How far apart are the two rows of each pair, measured in a hidden way? 0 means very close, and 30 very far. Two or three weighted sums of its numbers give each row a place; it is the straight-line distance between the places.
vec![-38, -62, -33, 41, -32, -13, 35, 16, 34, 4]
vec![11, 13, 61, 18, 36, 42, 58, 12, 7, -30] 15
vec![-29, 17, -29, -34, 22, 14, -19, 51, -55, -19]
vec![-30, -19, -35, 22, -15, -14, -7, 14, -4, -32] 13
vec![-24, 8, -43, 15, -13, 11, -2, 27, 4, -46]
vec![-22, 5, -24, -18, -2, -5, 6, -14, -1, -15] 3
vec![-20, -18, -48, -60, -36, -5, -6, 8, -34, -6]
vec![-13, 12, -22, -19, -4, -4, -3, -32, 17, -9] 10
vec![-32, -4, -30, 8, -45, 17, 10, -42, 28, -10]
vec![-16, -16, -31, -10, 13, -12, 0, -5, 0, -16] 8
vec![-12, -3, -23, 5, -11, 12, -11, 15, -3, -38]
vec![-5, -3, -17, 52, -4, 52, -32, -14, -24, -21] 8
vec![-9, -15, -27, -27, -11, -11, 2, 13, 0, -12]
vec![-12, -29, -23, -39, 6, -4, -8, -18, -14, -14] 3
vec![5, -30, -48, 44, -21, 23, -13, 77, -16, 2]
vec![57, 25, 50, 47, 37, -11, -52, -122, 51, 127] 26
vec![-23, -14, -27, -14, 9, -4, -9, -10, 18, -15]
vec![10, -24, 54, -6, 43, 55, 35, 17, -7, -28] 13
vec![61, -76, 91, 42, 60, 93, -3, -79, 41, 50]
vec![-27, 4, -31, -81, 0, -42, -56, 55, -51, -3] 20
vec![-16, -30, -23, -29, 3, -34, -4, -9, -6, -9]
vec![-34, -3, -27, 4, -11, -5, 5, 1, 9, -22] 4
vec![-38, -47, 103, 78, 27, 58, 122, -14, 8, -26]
vec![-28, -15, 6, -7, 23, 38, 34, 5, 29, -15] 17
vec![26, 20, 32, -12, 29, -28, 64, -5, 47, 40]
vec![-11, -11, -16, -46, 19, -9, -6, 11, -15, -38] 4
vec![42, 2, -3, 40, 0, 27, -28, -35, -7, 1]
vec![-14, 20, -23, 3, 10, 7, 8, -5, 5, -35] 5
vec![-4, 68, 5, 15, 40, -14, 39, -8, 65, 4]
vec![-42, 50, -9, 2, 25, -37, 31, 26, 25, 1] 5
vec![49, -48, 43, 39, 4, 60, -58, -87, 18, 93]
vec![-7, -27, -28, -31, 33, -61, 15, 94, -29, 19] 27
vec![39, -57, 52, -69, 6, -13, -17, -83, 9, 127]
vec![-30, 18, -33, 7, 7, -57, 37, 29, -21, -5] 17
vec![15, -20, -2, 1, 0, 11, -29, -41, 16, 21]
vec![-26, -31, 72, 33, 25, 46, 45, 8, -59, -13] 13
vec![-43, -27, -39, -40, 17, -11, -3, -4, 26, -24]
vec![-2, 69, -25, -21, 14, -9, 18, -23, 42, 26] 8
vec![19, -58, -12, 41, -19, -22, -117, 23, -22, 38]
vec![-33, -35, -57, -20, 27, 16, -1, 63, -40, -16] 7
vec![16, -67, -41, -27, -4, 36, -16, 36, -47, 6]
vec![-31, -2, -27, -12, -5, -18, -7, 12, -17, -18] 14
vec![19, -16, -11, -51, -47, -87, -57, 20, 30, -7]
vec![14, -28, 31, 66, 47, -12, -54, 16, -43, 18] 14
vec![-18, 8, -24, 4, 9, -11, 1, -2, 9, -18]
vec![-16, 12, -8, -59, -40, -18, 0, -87, 41, 97] 6
vec![86, 10, 20, 127, -12, 10, -54, -29, -48, 25]
vec![-37, 23, -21, -4, -50, -2, -19, 25, 16, -30] 16
vec![-16, 102, 12, -47, 66, -42, 53, -22, 62, 23]
vec![-12, 3, 8, -54, -24, -110, -22, 51, 9, 32] 16
vec![28, -15, 31, 73, -39, -103, -68, -9, 11, 23]
vec![17, -1, -14, -48, -6, 1, -83, 18, -13, -21] 18
vec![75, 127, -4, 62, 82, -3, 6, -82, 37, 79]
vec![-16, 4, -37, -26, -11, -9, 0, 4, 12, -18] 20
vec![-18, -61, 52, 26, 33, 35, 60, 19, 39, -29]
vec![-16, 18, -9, -24, 1, -2, -2, -20, 7, -21] 7
vec![-31, -27, 78, 28, 46, 30, 79, -10, 33, -31]
vec![-9, -13, -33, -17, 1, -11, -8, 18, 2, -34] 14
vec![-18, 12, -14, -24, -1, -7, 12, -11, 3, -30]
vec![27, -51, -2, 5, -14, 26, -33, -40, -14, 54] 9
vec![49, -13, -7, -11, -21, 49, 4, 23, -20, -26]
vec![-25, -10, -22, -34, -5, -7, 1, -9, 1, -16] 7
vec![7, 44, -13, 57, 56, 22, -12, -40, 36, 48]
vec![-12, -29, 15, 0, 47, 24, 38, 9, 58, -20] 10
vec![127, 12, 0, 97, -40, 124, -102, -14, -109, -22]
vec![-29, -82, -5, -9, 0, -39, -49, 15, 3, -17] 25
vec![-15, -37, -21, -57, -44, -40, 6, 8, 1, 3]
vec![88, 25, -14, 12, -48, -19, -33, 73, -50, -24] 4
vec![-59, 44, 0, -19, 26, -106, 35, -4, 35, 78]
vec![-27, 80, -5, -42, 12, -22, 34, -7, 42, -7] 6
vec![-10, 35, -8, 32, -4, -26, 18, 17, 6, -57]
vec![48, 0, 125, 35, 75, 68, 65, 2, 10, -3] 20
vec![38, -30, 123, 50, 59, 56, -15, 43, -1, -32]
vec![16, -53, -7, 1, 12, 16, -43, -56, -12, 30] 17
vec![-24, 3, -14, -8, -3, -24, 30, -4, 2, 17]
vec![-16, -1, -26, -16, -19, -12, -7, -12, 0, -23] 1
vec![-37, -13, -31, 16, -23, 5, -6, 24, -2, -31]
vec![-32, -35, -27, -43, 0, -7, -26, -5, -17, -38] 2
vec![62, -19, 37, 59, -56, 28, -26, -38, 26, 70]
vec![34, 43, -1, 33, -4, 31, -14, -54, 15, -23] 13
vec![-2, 10, -22, 4, -11, 5, 9, 30, 3, -39]
vec![-39, -2, -21, -60, 40, 10, -32, 51, -85, -2] 15
vec![-51, -65, 5, 15, -8, -8, -30, -3, 3, 44]
vec![25, 48, -19, 50, -28, 34, -5, -28, -1, -38] 20
vec![-42, 17, -25, 8, 0, 4, -7, 12, -4, -25]
vec![5, -19, -15, -25, 13, -13, 7, -3, 15, -23] 6
vec![-45, 7, 10, 40, -28, 10, 1, -34, -39, -20]
vec![94, -11, 12, 62, -40, 0, -55, -96, 12, 54] 6
vec![-19, 7, -34, -11, 0, -10, 1, 6, -4, -21]
vec![-3, 31, -28, 7, -24, 4, 10, 13, 10, -34] 3
vec![-29, 11, -28, -7, -3, 2, -1, 10, 13, -32]
vec![9, 6, 21, -7, -51, -107, -65, 50, -13, 29] 7
vec![14, 48, -9, 21, -15, 21, 6, -40, -7, -29]
vec![-30, 12, -25, -33, 14, -16, 7, -14, -5, -28] 11
vec![39, -15, 8, 16, -90, -107, -102, 21, 7, 34]
vec![-19, 26, -19, -39, -20, -9, -1, -25, -6, -12] 8
vec![4, 26, 41, -65, -6, -81, -73, 41, -37, 42]
vec![20, -25, -18, -33, -28, -30, -43, -8, -48, 52] 8
vec![-12, 23, -36, -20, 1, -14, 1, -2, -12, -16]
vec![-20, -10, 89, -109, 49, 52, 117, -24, 70, -10] 13
vec![16, -37, -9, 33, 16, 37, -44, -34, -16, 4]
vec![-10, -13, -22, -29, -24, -4, -1, -21, 4, -16] 5
vec![2, 43, -6, -21, 33, -34, 26, -24, 44, 14]
vec![-24, 9, -30, -6, 0, -9, -8, -5, -3, -23] 4
vec![5, 59, -9, -69, 12, 16, 9, -6, -6, 21]
vec![-2, -23, 57, -15, 49, 24, 51, -9, 12, -12] 4
vec![-39, 13, -11, 4, 8, 1, -10, 46, -1, -25]
vec![16, 57, 63, -40, 27, 25, 99, -27, 62, 30] 10
vec![80, -18, 37, -56, 26, 93, 46, 9, 22, -4]
vec![13, -1, 18, -49, 39, 39, 51, -31, 47, -14] 13
vec![-39, -42, 100, 26, -54, 7, 127, -32, 44, 42]
vec![-40, 16, 18, -84, 18, -5, -64, 8, -72, -1] 15
vec![-33, -7, -37, 24, -29, 3, 12, 33, 7, -45]
vec![93, -6, 39, 103, 42, -25, -45, 38, -53, 58] 7
vec![13, 54, 13, -1, -2, -19, 22, -14, 9, -49]
vec![51, 37, -33, 74, -54, 79, -32, 31, -37, -42] 13
vec![-23, -1, -22, -23, 0, -5, -6, -4, -12, -16]
vec![25, 41, 7, -13, -76, -18, -35, 35, 36, -45] 4
vec![-2, -37, 102, 14, 57, 41, 110, 13, 33, -4]
vec![21, 8, -30, -12, -12, -13, 8, 5, 7, -27] 14
vec![-20, -23, -19, -32, 1, -5, 2, 4, 3, -15]
vec![-38, -1, -14, -47, -14, -15, 13, -11, 20, -28] 4
vec![-19, 39, 14, -3, 15, 4, -1, 65, 13, 7]
vec![-47, 3, -26, 5, 1, 8, -5, -8, 15, -43] 16
vec![-39, 47, -10, 19, -43, 37, 27, -4, -66, -36]
vec![-25, 12, -26, -3, 1, 11, 8, 23, 7, -29] 16
vec![-21, 11, -25, -11, 0, 14, -2, 18, 15, -24]
vec![-11, -24, -21, -17, -42, -103, -53, 19, 12, -2] 8
vec![57, 4, 85, -14, 66, 59, -62, -100, 9, 122]
vec![4, -28, 30, 2, 6, -92, -39, 7, -37, 81] 18
vec![-43, -98, 33, 11, -22, 12, -64, -31, -2, 34]
vec![-3, 23, -2, -62, 75, -10, -27, 37, -67, 23] 8
vec![6, 89, 23, 14, 60, -60, 22, -21, 9, -17]
vec![-28, -24, -28, -30, -9, -3, -3, -9, 7, -6] 18
vec![-27, 10, -24, -47, 21, 11, -9, 53, -58, -20]
vec![-8, 47, -22, -73, -2, -5, 19, -10, 14, 19] 8
vec![-65, -60, -42, -36, 18, -52, 13, 44, -44, 24]
vec![44, 60, 37, 44, -21, -13, -73, 19, -65, -32] 25
vec![-33, 18, -24, 0, -11, -14, 12, 12, 12, -19]
vec![-45, -20, -17, 28, 26, -2, 1, -39, -23, 21] 6
vec![-25, -78, 15, -2, 5, 2, -50, -55, 6, 53]
vec![11, 105, -22, -17, 53, -47, 38, -19, 86, 44] 16
vec![-15, -14, -37, -64, -113, -3, 19, -46, -8, 27]
vec![74, -33, -15, 18, -28, 99, 6, 87, -28, -1] 21
vec![11, -2, -39, 30, -56, 4, -3, -59, 1, -2]
vec![-21, 64, 11, -41, 50, -59, 29, -8, 31, 42] 11
vec![-19, 3, -25, 7, -11, -10, 13, 22, 27, -50]
vec![27, 36, -18, -51, -69, -18, -36, 36, 39, -36] 9
